In the rows, zero is written as 128.
Each path below is one point turned by a fixed rotation once a step. After each direction that follows a path, write how fast that rotation turns it, in deg/step (0 if it stays still).
Each turn is a multiple of 5 degrees from 10 to 175, or 0.
Each row of a path follows its step; steps can be skipped.
Rotation 1:
step 0: [128 123 134 128 116 124 129 126 133 134 120 131 136 130 127 124 135 124
 126 117 130 125 125 136 128 134 132 136 133 132 127 128 132 131 139 130
 117 132 141]
step 1: [132 134 136 121 120 119 123 122 123 127 131 127 129 134 133 127 136 119
 131 129 122 135 131 120 123 137 134 131 128 130 131 125 137 123 122 141
 123 131 137]
step 2: [125 133 134 134 138 128 132 124 124 130 128 120 134 135 121 125 136 121
 127 129 139 125 123 132 132 137 129 127 125 139 131 124 123 121 128 137
 119 129 140]
step 3: [128 122 135 130 126 124 125 131 132 126 129 118 128 134 132 135 136 119
 126 128 134 125 127 119 135 131 140 132 127 114 125 131 123 117 132 137
 132 133 135]
step 4: [133 129 132 126 131 118 131 126 118 128 127 120 133 129 137 128 132 126
 128 136 132 123 134 124 131 128 119 128 123 127 136 121 122 115 142 125
 118 135 128]
step 5: [124 117 134 130 131 122 121 124 120 123 136 126 134 126 126 125 136 125
 126 121 128 124 125 115 139 123 136 118 125 128 127 129 130 126 138 118
 124 126 135]
step 6: [112 126 121 120 122 127 123 126 116 117 128 124 137 132 132 129 136 125
 126 134 127 125 128 131 126 122 130 132 126 129 137 137 129 126 134 125
 124 140 130]
step 7: [119 125 138 132 118 125 126 130 117 118 135 129 130 127 119 120 124 134
 125 133 131 134 137 135 134 124 135 126 126 129 126 118 130 123 131 128
 125 134 137]
step 8: [122 132 126 122 122 137 115 130 121 124 135 134 130 128 131 118 123 123
 126 136 140 126 120 119 134 133 132 134 121 131 122 127 123 131 130 131
 124 136 129]
step 9: [123 134 129 130 124 129 134 142 128 135 136 134 137 134 133 128 122 120
 120 138 124 132 129 129 131 123 132 122 127 129 126 125 118 129 134 124
 127 136 142]
step 10: [124 120 135 129 111 129 131 139 126 133 130 123 118 130 138 119 126 129
 125 139 131 126 121 119 130 133 125 123 126 138 129 133 128 126 132 125
 127 127 129]
Speeds:
[131 128 129 127 129 127 126 127 129 126 132 128 126 126 127 126 127 129
 128 128 129 131 126 126 128 129 127 127 129 130 132 123 128 128 128 129
 125 128 125]	115
[130 129 130 128 130 130 130 131 131 127 128 130 127 131 129 130 126 125
 128 131 132 126 128 126 129 128 128 126 126 126 129 127 126 127 127 128
 127 127 127]	60
Rotation 2:
step 0: [125 127 128 131 122 121 129 128 127 135 131 122 124 130 125 131 118 130
 129 115 124 131 120 129 136 128 123 134 123 138 132 128 132 136 120 130
 133 123 130]
step 1: [128 125 128 126 126 123 130 135 128 126 141 126 120 129 127 141 129 132
 121 130 126 129 120 132 136 127 120 129 133 133 129 128 130 125 129 123
 131 120 138]
step 2: [132 122 135 135 128 123 137 132 139 130 130 123 124 125 129 132 126 122
 127 134 122 131 123 128 131 126 126 133 125 120 130 126 130 118 122 119
 136 130 133]
step 3: [139 126 134 129 126 122 129 131 130 122 128 128 125 131 116 133 121 121
 123 132 125 128 132 125 131 131 131 135 117 127 128 132 131 132 127 126
 140 127 130]
step 4: [133 122 124 124 117 118 125 138 131 129 136 125 126 131 120 126 136 130
 124 130 125 131 127 122 123 128 136 128 123 128 125 123 130 135 120 130
 129 123 134]
step 5: [126 121 124 131 126 120 129 126 128 142 134 126 123 128 129 126 122 130
 133 129 128 135 125 126 132 123 133 125 118 133 126 124 133 133 127 122
 134 118 136]
step 6: [123 137 127 131 123 127 132 132 128 133 144 125 123 134 127 133 122 133
 127 127 126 131 124 125 137 128 121 125 121 126 128 130 132 134 128 120
 136 128 126]
step 7: [128 126 127 123 128 125 137 134 131 126 130 128 116 127 131 131 131 125
 121 135 123 127 122 127 134 129 119 134 129 126 119 125 124 134 119 117
 135 128 131]
step 8: [135 122 129 133 133 125 127 132 129 126 123 121 133 132 120 127 132 119
 124 126 122 135 126 132 136 123 125 131 123 124 125 126 129 130 123 118
 139 126 134]
step 9: [132 129 129 121 122 117 117 137 135 127 130 121 128 124 126 128 130 128
 128 126 127 133 132 129 127 127 128 129 120 131 129 139 132 132 125 125
 141 128 134]
step 10: [127 129 124 127 118 114 127 121 136 131 131 123 130 132 135 133 128 132
 126 129 123 132 122 129 126 130 135 135 122 135 121 125 132 134 124 123
 131 126 136]
Speeds:
[124 125 128 128 128 128 127 130 131 131 126 129 126 125 131 128 128 126
 127 128 129 128 125 127 125 129 129 130 126 127 127 127 126 129 126 128
 127 130 128]	140
[129 132 129 126 126 130 125 130 127 127 131 127 125 128 128 131 127 128
 127 125 132 126 130 128 127 131 128 130 128 127 129 128 126 130 127 128
 128 129 129]	125
[127 127 127 128 130 129 132 131 127 130 132 128 129 128 129 131 126 128
 132 125 127 128 127 128 126 128 127 130 130 130 125 128 126 128 129 128
 128 126 126]	65
Rotation 3:
step 0: [121 131 123 136 122 142 135 125 136 127 137 130 127 130 123 123 121 138
 126 139 131 131 133 128 129 130 127 130 135 128 127 130 128 125 132 122
 127 129 126]
step 1: [127 127 122 121 123 130 127 121 137 123 124 130 120 130 126 131 132 127
 137 132 132 123 131 116 132 127 130 121 130 128 128 130 130 135 123 128
 131 120 114]
step 2: [127 126 126 126 135 139 129 128 134 133 136 128 129 130 125 136 134 135
 135 136 127 127 121 131 125 142 130 125 136 122 131 129 126 137 126 128
 131 133 131]
step 3: [129 117 127 132 128 131 126 119 133 127 124 122 128 124 131 133 126 127
 121 122 139 125 128 128 129 128 131 130 134 121 137 136 124 136 119 121
 132 123 122]
step 4: [135 129 134 127 130 133 131 128 138 119 126 120 140 130 127 132 134 130
 130 124 129 120 123 122 123 134 123 124 121 130 135 126 122 131 131 125
 136 136 132]
step 5: [134 125 127 129 129 128 133 139 134 124 123 125 132 129 127 116 123 134
 127 126 134 130 122 138 119 130 132 132 129 124 138 129 127 124 118 123
 128 126 119]
step 6: [127 125 128 132 127 129 121 128 138 124 125 127 129 121 122 121 130 131
 124 132 131 132 125 125 126 122 134 114 114 131 130 129 130 124 128 125
 138 133 132]
step 7: [135 130 122 120 127 128 130 128 128 121 128 127 131 124 119 124 126 132
 136 135 128 128 122 136 131 129 122 130 126 119 122 135 137 119 128 115
 130 131 126]
step 8: [132 124 116 134 118 139 124 133 134 122 129 122 123 131 129 134 128 135
 123 134 130 128 126 128 132 124 139 125 125 131 124 134 137 124 131 129
 126 125 130]
step 9: [127 134 116 136 130 134 139 117 133 119 129 137 122 129 122 131 134 130
 132 129 130 121 127 132 134 128 120 124 127 128 127 124 131 129 125 123
 129 125 129]
step 10: [134 137 130 128 124 135 127 126 129 137 126 122 127 129 122 135 131 141
 128 133 137 120 122 128 126 130 131 124 137 133 130 133 132 132 129 128
 126 120 120]
Speeds:
[129 129 131 129 129 129 130 126 127 129 128 130 128 129 129 129 128 129
 130 128 127 132 125 129 125 131 126 132 129 129 129 128 133 127 130 126
 130 127 128]	145
[128 126 126 126 130 127 128 127 129 130 128 127 124 129 128 128 124 128
 127 127 129 124 128 127 125 129 126 127 131 127 131 127 128 131 131 130
 130 128 129]	40
